In the rows, zero is written as 128.
The rows of Y fall into a few groups, and each row is roughly a mix of its group's hidden directions.
Y (117 x 12):
[[100 172 118 112 115 112 145 153  89 136 139 125]
 [132  99  92 122 156 147 126 148 152 143 146  92]
 [122 113 133 147 106 111 104 108 137  72 120 150]
 [156 100 155 106 155  86 118 139 112 127 111 116]
 [133 135 117 117 149 152 148 147 119 184 150 109]
 [ 95 121 131 143 164 133 122 103 100 168 108 128]
 [135  95 102 135 153 170 141 146 152 122 145 104]
 [ 98 145 101 128 158 120 124 101 104 164 107 112]
 [126 142 155 136 115 112 113  70 141 100 113 129]
 [125 146 150 118 139  86 149 154 103 160 111 146]
 [102 145 106 168 105 150 127  91 142 113 142 141]
 [116 136 113 109 131 119 176 155 117 167 151 119]
 [104 162 113  96 120  96 135 150  90 117 120 131]
 [125 145 154 125 109  95 120  81 117 101 125 153]
 [ 95 125 119 143 162 132 127 101  93 168 123 131]
 [156 101 165 111 143  96 112 145 108 152 114 122]
 [109 154 124 106 134 114 169 161 116 166 121 125]
 [112 150 142 119 115 101 160 157  98 161 118 144]
 [159 125 109 100 128 159 129 159 165 111 149 133]
 [129 111  89 113 147 155 139 157 150 145 157 104]
 [159  82 134 138 147 149 117  98 144 156 138 136]
 [ 92 123 145 143 144 118 120  95 109 171 105 124]
 [112 142  92 146 104 158 124 104 130 100 155 150]
 [116 129 127 151  95 131 116 110 133  75 121 161]
 [102 149 140 106 130 103 173 127 165 145 123 121]
 [138 133 142 141 100  92 110 115 125  75 112 138]
 [140 121 159 129 132  81 154 142 128 168 143 138]
 [159 121 134 125 102 123 139 154 140  77 155 138]
 [147 110 138 104 108 124 131 149 122  71 148 146]
 [102 154 119  95 124 113 165 147 152 160 135 121]
 [138 100 108 143 131 137  91  87 131 103 139 101]
 [124 101  88 117 160 142 142 140 145 138 148  91]
 [124 135 131 145  99 110 112 114 130  71 111 154]
 [114 169 123  93 125 104 148 156  97 136 120 116]
 [125 145 164 148  92 107 111 108 108 120  98 148]
 [107 170 121 104  99 113 151 147  97 111 134 138]
 [141 104 100 136 153 166 108 113 148 115 138  93]
 [121 130 128 134  81 118 123 119 125  68 122 137]
 [134 127 117 117 155 157 147 141 122 183 156 129]
 [127 125 120 115 162 145 140 145 122 185 151 111]
 [106 143 104 163 105 162 127  99 148 111 143 145]
 [135 120 145 128 152 147 143 127 136 188 135  99]
 [152 123 139  93 157  97 130 151 134 153 109  99]
 [102 148 109 155  97 155 126  96 155 110 136 139]
 [135 120 128 115 101  99 117 120 127  67 118 146]
 [164 125 115 128 132 166 122 154 175 108 134 132]
 [147 140 114  97 110 147 138 165 153  86 131 126]
 [113 135 129 143 103 104 107 121 127  71 108 144]
 [ 91 141  97 154 133 164 137  96 139 128 145 142]
 [136 142 127 120  83 114 136 135 145  72 138 128]
 [138  80 130 151 140 150 110 112 157 140 132  96]
 [160 124 140 118  88 142 118 161 139  91 141 144]
 [161 123 128 132 114 158 125 151 177  97 138 136]
 [136 134 158 148 103 100  91  99 107 120 106 142]
 [119 152 157 133  92 104 123 105 102 112 112 160]
 [108 126 134 122 112  69 145 133 106 161 126 122]
 [144 117 138 156 125 154  83 103 132  97 105 124]
 [112 152 109 114 139 154  99 103 137  92  96 119]
 [144 101 140 162 154 156 115 105 157 157 129 134]
 [136 127 143 113 148  84 158 143 139 169 149 130]
 [139 114 158 100 154  98 127 149 111 155  99 109]
 [142 140 145 148 123 173  97 116 144  99 100 136]
 [146 115 133 109 161 142 144 131 130 187 138 114]
 [100 136 144 144 109 103 110 108 128  84  98 146]
 [123 142 122 137 118 157  96  93 156 118 104  93]
 [173 113 134 116 112 135 116 152 159  89 140 135]
 [ 95 118 137 141 146 110 112  84  99 156 113 131]
 [179 101 154 115 125 126 111 154 159 120 134 131]
 [ 90 131 107 155 134 156 141  90 145 118 150 143]
 [158 119 156 105 148 109 134 169 129 151 108 107]
 [174 102 147 104 148 105 109 156 114 143 124 124]
 [ 90 171 118 119 115 112 131 138  99 113  95 136]
 [164 121 150 105 104 125 131 168 154  98 128 126]
 [144  98 152 162 121 145 116  84 150 125 124 149]
 [114 170 113  97 113 126 158 155  99 127 139 140]
 [130 106 123 106 167 137 130 134 130 181 127 102]
 [120 125 134 131  94  99 148 162 113 174 142 130]
 [102 161 101  98 106 126 146 150  92 117 125 130]
 [101 164 115 120  91 116 141 138  91 106 139 140]
 [119 137 110 129 146 177 118 128 120  87  95 129]
 [133 148 157 124 118 106 123  95 113  94 126 171]
 [102 143 100 153 106 157 140 110 129  94 152 148]
 [100 169 112 105 111 112 143 157  95 117 131 126]
 [ 90 149  99 155 116 162 138 101 136 108 136 140]
 [124 121 131 121 161 150 139 130 127 192 135 111]
 [129 119  98 113 155 142 156 168 119 159 146 112]
 [118 123 143 133 110  87 149 164 108 167 123 137]
 [117 133 119 139  93 119 118 124 128  67 128 154]
 [135 148 166 135 113  97 107  97 114 113 106 155]
 [135 101  99 127 157 159 137 155 152 142 148  99]
 [145 101 138  83 156  97 119 140 100 115 121 125]
 [122 119 132 147  88 120 111 103 129  75 114 140]
 [119 135 114 125 151 167 145 138 123 185 139 126]
 [133 132 153 146  91 103  90 105 108 115 116 150]
 [158 115 151 101 153 103 128 161 125 153 109 107]
 [135 156 159 142 108 156 109 124 131 101  97 159]
 [ 96 167 126 103 102 107 147 143  94 115 124 128]
 [ 96 125 115 156 138 120 114  77  95 128 126 139]
 [ 98 178 127 114 107 110 146 144  94 124 121 131]
 [143 112 151 110 158 103 119 140 114 177 111 113]
 [114 124 143 151  88 117 116 106 137  79 108 123]
 [113 138 128 137  98 102 114 124 121  69 125 148]
 [118 160 103  91 105 120 147 156  98 112 120 119]
 [114 161 159 130 106 106 125 108 108 111  95 155]
 [108 149 132 108 116  99 166 160 116 162 130 140]
 [133 126 126 124 162 156 141 138 133 188 134 112]
 [105 141 107 159 100 140 125  90 139  97 145 143]
 [168 128 131 115 111 133 140 169 157  93 142 126]
 [145 131 109 126 136 163  96  88 149 110 144 105]
 [106 136 126 141 106 114 111 113 122  77 113 165]
 [161 126 134  93 136 143 137 182 150 133 125 118]
 [121 108  93 124 153 166 144 137 154 123 139  93]
 [140 129 117 104 111 141 145 160 135  73 148 137]
 [168 110 148 101 156 105 123 159 133 140 111 108]
 [142 113 123 145 129 157  87 100 128  83 122 130]
 [ 94 167 113 108 116 123 145 152  91 142 123 112]
 [131 144 160 135  94 100 113  92 114 110 127 157]]
One row of each group comes first, with its name. Which group is each row after those in?
[119 153 153 140  88 106 106 107 103 125  99 141] -> E
[ 91 145 100 156 117 158 133  94 132 110 139 144] -> B
[158  83 157 147 136 123 112  96 153 134 132 119] -> P

[149 128 149 146 121 144  90 103 127  86 119 156] -> E
[180 118 134 125 114 135 114 151 173 116 144 130] -> B
[114 144 135 113 129  95 157 166 102 160 119 145] -> E
[155 146 145 122  78 121 123 158 151 105 113 118] -> B
[115 157 109 126 136 165 122 119 133 143  96  84] -> E
[134 123 125 133 146 166 146 137 137 181 152 107] -> P
[115 173 107  96 140 168 140 123 133 107 124 138] -> E
[135  97 128 120 140  85 144 147 143 160 162 122] -> E
[101 164 116 108  95 118 147 144  96 105 135 139] -> P
[125 107  90 117 150 146 152 157 128 150 154 101] -> E
[138 142 143 154 122 166 103 103 115  98  94 130] -> E
